Each row has a name. After each piece below comes the name of the row it's from, unless a question asks for something else. Each question is about the rows just above it.

Columns, left to right: R M J S Y U G A
[ 13  -2  -2 -10  -8   1  -8  -5] : rirar
[-13  45  11  10  19 -27  10  -4] : dab
[ -7  50   9  13  22 -37  10  -1] : seviv
[-10  -3  -2 -12  -5  18  -3 -15] : fad
[-13  53  11  15  26 -37  13  -1] : logu
[  1  13   3   8   7 -18   4   7] : Lidu
[-21  -2 -37 -10 -36   1  -8  -5] : goden
[-13  11   8   5   5  -4   9  -2] : Buv
The one value in logu and goden: : [-37]
asked: [-13  53  11  15  26 -37  13  -1] : logu

Columns, left to right: H T C E
[-19  48  32  18]  Mina
[ -5 -35 -18  16]  Bapu
[ 10 -15   5 -19]  Fud
[ 25 -36  19  13]  zisit
[-19  48  32 -30]  Pevo
[ 16 -29   3   1]  lutu
[-37 -29   3   1]  tiben
Which column holds [ -5  10  25 -19] top down? : H
[-5 10] is in which column, read top down? : H
Which column holds [-19  16 -37] top down? : H

Columns, left to right: B D F Q
[ -4   6 -39   4] : vus
[  2   2 -14  -5] : Lazek
[  5   1 -12   3] : tob
[ -3   7 -49   8] : pigen
[  6   7 -44   4] : Voda
[  6   7 -44 -10] : sodak
[ -2  10 -62   3] : Ruza
[  2   1 -12   4] : Vav
Which row holds these entries in another order? [-10   6   7 -44] : sodak
Which column holds this, read top down? [-12 -49 -44 -44] : F
Which column holds this, read top down? [-49 -44 -44 -62] : F

Columns, left to right: X P V N L K W Z
[ 17  -6  20   2  14 -17   0  -8] -> tuli
[-10  -2  -7   8 -13   6   5   2] -> lumon
[-18  -9  21  32  -6 -29  -6  -7] -> reb
[-13   2   5  -2   6   7  -7 -10] -> sim
[  9  46  51 -26  40   6  14 -52] -> Muket
Which value is in both sim and Muket? : [6]
Put [ -7  -2   5 -13   6 -10   2   7] back in order: which row is it? : sim
Which column holds [ 2  8 32] top down? : N

Columns, left to right: sapu zarud kup fulev Mupa ragen biger vezit vop
[ -5  -3  33  54  29  49   2   2 -36]  kub
[ -3  -3  -5 -11   7  -6   2   1  12]  varez
[ -9  -2 -37  41  14  18   2   6 -50]  Nafav
[ -9  -2  37  41  14  18   2   6 -50]  lim
Which row holds these entries in another order? [  2  -2 -50  37   6  41  14  -9  18] : lim
Which column holds [-37  37] top down? : kup

Columns, left to right: Sovuk Mam nito rufa ges bepir
[-16  -3  -8  11 -14 -14] : Timim
[ 11 -15 -16  -3 -14  -8] : guzem
[ -4  22  -2 -10  -7  -1] : rup
[-26  29  26  -1  28  18] : Dipeb
[ 0  6 -1  6 -9  1] : val
[ 19 -25 -16   8 -21 -12] : Nuti
[-21 -16 -11 -25   8  19] : kudig
[ -1 -27  26  18  28  29] : pud
[ 25 -13 -33  -9 -38 -21] : Rokan
Which row holds these entries in another order? [ -8 -14  -3 -16 -15  11] : guzem
Put [-26  -1  18  26  28  29] back in order: which row is it? : Dipeb
[-12  19 -16 -21 -25   8] is which row reordered? : Nuti
Put [-16 -14 -14  -8  -3  11] back in order: which row is it? : Timim
Put [-25 -21 -16 -11   8  19] back in order: which row is it? : kudig
Put [-13  25 -33  -9 -21 -38] back in order: which row is it? : Rokan

Columns, left to right: nof Mef Fozed Sulas
[-1 -3 15 49]  bogab
[49  6 -4 47]  ren
[-3  2 12 49]  fis
[-44 -25  11  40]  vum
[12 19 -3 37]  zusod
[-2 37 19 12]  nov
[ -1 -25  25  11]  Peti
The one value in bogab and ren: : [49]
[-25  25  11  -1] is which row reordered? : Peti
The row with [-44 -25  11  40] is : vum
Which value is in both bogab and Peti? : [-1]
Put [37 -3 19 12] back in order: which row is it? : zusod
Put [12 19 37 -2] back in order: which row is it? : nov

Columns, left to right: Pak bub rar ton nok Dur Pidin
[-42  13   2   4   2   7 -14] -> rasom
[-54   0   1   4   6   7 -18] -> rosab
[ 7  0  2 -3  1  2  0] -> rubuk
[6 0 0 0 0 0 0] -> gar
[-1  1  0  1 -1  1 -2] -> Pil
Where do [ 7  0  2 -3  1  2  0] appear? : rubuk
Which row holds [-42  13   2   4   2   7 -14]? : rasom

Columns, left to right: mivu dosiv kal Fov furo
[  7 -61   4  13 -16] : pino
[ 12 -59   4  -2   4] : Vako
[ -2  22 -11  -5  32] : nutoz
[ 34   1   4 -13  -2] : geg
[-5 28 26  4  4] : sofez
[ -2  -5 -13   4] is in which column, read top down? : Fov
Which value is in both sofez and Vako? : [4]

